The rows of R fall into several groups, and each row is roughly a mix of its group's hidden directions; some rows fit no group.
R (100 x 10):
[[ 11  14 -26  21 -13  11  -4  -5   2  39]
 [-23  -9  -8  23  29  -4 -22  -9   1 -26]
 [  2  22  18 -12  -9  -4   7  15 -22  39]
 [ -3 -22  10 -30 -20 -21 -18  11  -2 -24]
 [  4 -18 -31  -4  16   9  20  29  17  -1]
 [ 19 -13 -24 -15   5   5   9  26 -12  31]
 [ 16  -1 -19 -20  -7  27   5  35 -11 -14]
 [ -7 -13 -18  -3  16  26 -25 -27  -2 -21]
 [  8  25   9  27 -26 -14   3 -22  -1  21]
 [  2  26  31 -26  -1   9 -22  -2 -14 -13]
 [ 24  -1  12 -10 -11 -47   4   8   7  -1]
 [ -4 -19 -15   6 -34  -1  10  31 -14 -16]
 [-14  12  45   5  -7 -26  14   3   3   1]
 [-11  -6  24 -17  21   0  -3  -5  -5 -42]
 [ 16   1 -29  -5  27  -5   2 -22  29  -9]
 [ 21  23 -16  11  35   9   4 -10   6 -21]
 [-33 -12  13  12 -15  29 -19   0   9 -16]
 [ -2  -8  17 -13 -37  -7  15  32  -6  -2]
 [  0 -15  30  -4  16  -6  11  -4 -22  35]
 [-22  33 -18 -15 -21  -8 -19 -10  -9 -10]
 [  8   8  20   3 -32 -19 -34  -3   6 -13]
 [ -5  -4  23 -27 -26  -8   3  14 -26  19]
 [-28 -11  29  18   7  17 -14 -11  24   2]
 [-19   5  26   8  20 -26   1 -16   6  28]
 [ -1 -19 -18  14 -34  21   3  16  22  -8]
 [ -1  18  24   5 -19  12  -7 -18 -13 -36]
 [  2   8  -1   8 -20   0  -5  35 -34 -17]
 [ -3 -32  -7 -26 -16  -2   8  34  -2  -6]
 [ 46  21  13   2  12  12   8  14   5  -7]
 [-14  -4 -19  25 -23   6  -3  -6 -38   2]
 [ 37  -6 -10 -18 -23 -10  -4  13   6 -25]
 [-17  11  11 -11  11 -26  10   9  26  31]
 [  8  20  -8 -17  15  18   6 -31 -28  -8]
 [  5 -17 -15  23  -8  11  42  -6  -5  14]
 [-49   4  -7   1  -2 -11   6 -14  10  18]
 [ 48  15   5  -6  11 -10 -14  12   2 -11]
 [ -6  26  19  23  -2  20  -1  -4   6 -35]
 [ -3  -3 -20  -1 -10  38  -3  36   3   0]
 [ 10   5   5  16  11 -33 -31  -4 -16 -20]
 [  3  16  33 -25 -22   1  -2 -14   3 -25]
 [  5  23 -21 -26 -12   7  26  26   5   4]
 [ -4 -29  -5 -20 -17 -10 -17 -31 -17   4]
 [ 25   4 -18   9   8  -5   7 -14  11 -43]
 [ 22  -4  23   8   2  37 -20  10 -13 -11]
 [ -7 -20 -12   1 -40  -3  27   1  18   2]
 [ -9  24  13  13   5  36 -14  -6  -5 -27]
 [ 12   7   4  10  36   5 -33  16 -10 -15]
 [  5  24 -15 -14 -29   7   2  21 -13  28]
 [ 16 -24 -36 -20 -10  11   2  22  -3  -5]
 [-24 -11  28  10   9 -18  -8 -29  11 -17]
 [-11 -15  31 -18 -16 -11   5   9  -5 -34]
 [  9  -5  34 -11 -27 -22  18 -10  -5  15]
 [ 31   3   3  12  -6  -3  32  10   0  31]
 [ 18 -18  28 -24 -25   6 -13  15  -3 -15]
 [-20   5   8 -27  14   0 -32 -14  -8 -25]
 [  5  -1   3 -17  27  13  -5  -5  -8 -44]
 [  1   0 -49   4  17 -11  20  -4   2  -9]
 [-33  -9 -11  14 -34   6   1  13   1  21]
 [ 24  27  16   3  10 -26  13 -17  -6  21]
 [ 16  31 -13  28   5   9   3  -4  28  13]
 [  5   3 -38  -2  16  11  -3  -1  24  30]
 [ -2  35  25   4   6   2 -23   6 -29  -4]
 [-16  13  23  -8  12   9 -24 -27  19 -20]
 [ 18   8 -28  -1  20  -1  37 -13 -10   7]
 [-22 -24 -26   2  15 -28   3 -19 -12  -3]
 [-39  18   2  -4 -17  12 -31   1  -4   6]
 [ 16 -12  16 -19 -16 -12  -4  33  26   2]
 [ 17  24  20 -11  35  15 -19   4  -7   3]
 [-21  13  18 -21  14  23 -22  15  19  11]
 [-17 -35   3   3  14  25 -14  10  23   7]
 [-29 -15  16   1  -5  -6   6  29  13  29]
 [-49  -6  -2  -3  10   2  -6  12  19  14]
 [  9 -33 -10  19  19   3  11  12 -26 -17]
 [  4   8 -25  18  32   4  10 -19 -26  -6]
 [ -5  -3 -37 -17  19 -19  -1 -28   8   1]
 [ -4 -30 -12  21  -7  17   4  15  31 -16]
 [-20  -6  19 -29  18   9  -4  23 -17  19]
 [ 12   3   7 -30 -17  21   7  -5  32  19]
 [ 27   4  -6 -15  16  -8 -26   7 -14 -32]
 [  2   5  -8  13 -16  24 -20 -31  -5 -28]
 [ 21  18  -2  10 -11   2  -1  36 -30 -11]
 [-10  26   7 -11  28  -9 -27 -21 -17  -2]
 [ 13  -4  15 -39   4  12 -17  12 -11 -26]
 [ -7  -4  19   0 -24 -24  19  27   6  23]
 [-14  12 -29   9  16  31  16 -21  -8   6]
 [  9  21  -8  -7  13  15  -8 -22  41   7]
 [ -1 -25 -30   1  30   7  -9  -3  25  -6]
 [  7  12  25  26  -8  13   4  28 -16  21]
 [  2 -15   0  -9  17  -3  13  22  15 -42]
 [ 40  25  -9   2  21  -5  16 -13 -11   3]
 [ -1  -6  18 -13 -27  14 -10  25  33   7]
 [ -7  18 -19 -12  29 -12  20 -27 -18   5]
 [  3  19 -14  18  -4 -10  16 -40 -19   4]
 [-17  -1   1  15  16  27 -33   9  21 -11]
 [  9   2  24 -27   4 -14  18  27 -12 -22]
 [ -8 -20 -15  -4 -16 -36 -11  19  17 -18]
 [-19 -25  15  18 -24 -12 -26  15   8 -11]
 [ 25  15  -9   7  -7 -11  25 -33 -20   1]
 [  7  22 -21  25   8  31 -15 -20   4  -5]
 [ -5  -1 -30 -19  24   9 -30   2   7 -20]]

Here is one row of each group, with its name. Which group are the others in?
[ -6   7   7  -1 -10 -12  -6 -10 -14  51]
Q
[ 18  -8  10  15  37  -6  10   3 -17  27]
N
[ 10 -15  29  -3  -1 -22 -30  19  -7 -17]
J

[-30  -6  17  -2 -35   4  -5 -26 -11   0]
J
[-42 -17 -13  -9 -12 -16  12   5  18   9]
J
[35 21 19 13 -7  2 26 -4 15 12]
N
[ -8 -21  40   6 -13  -2   9  14 -26   0]
N
[ -2   2  38 -25  -1  19 -20  12 -12 -13]
N
[  8 -14 -13 -25  -9  26  -3  21 -13 -29]
Q
[-34  -8  10  32  16  14 -14  -4 -17   5]
J
[-28 -22  23 -12 -15 -11   1  21   0  24]
Q
[-11  41 -12   1  25  -4 -19 -16   6   7]
J
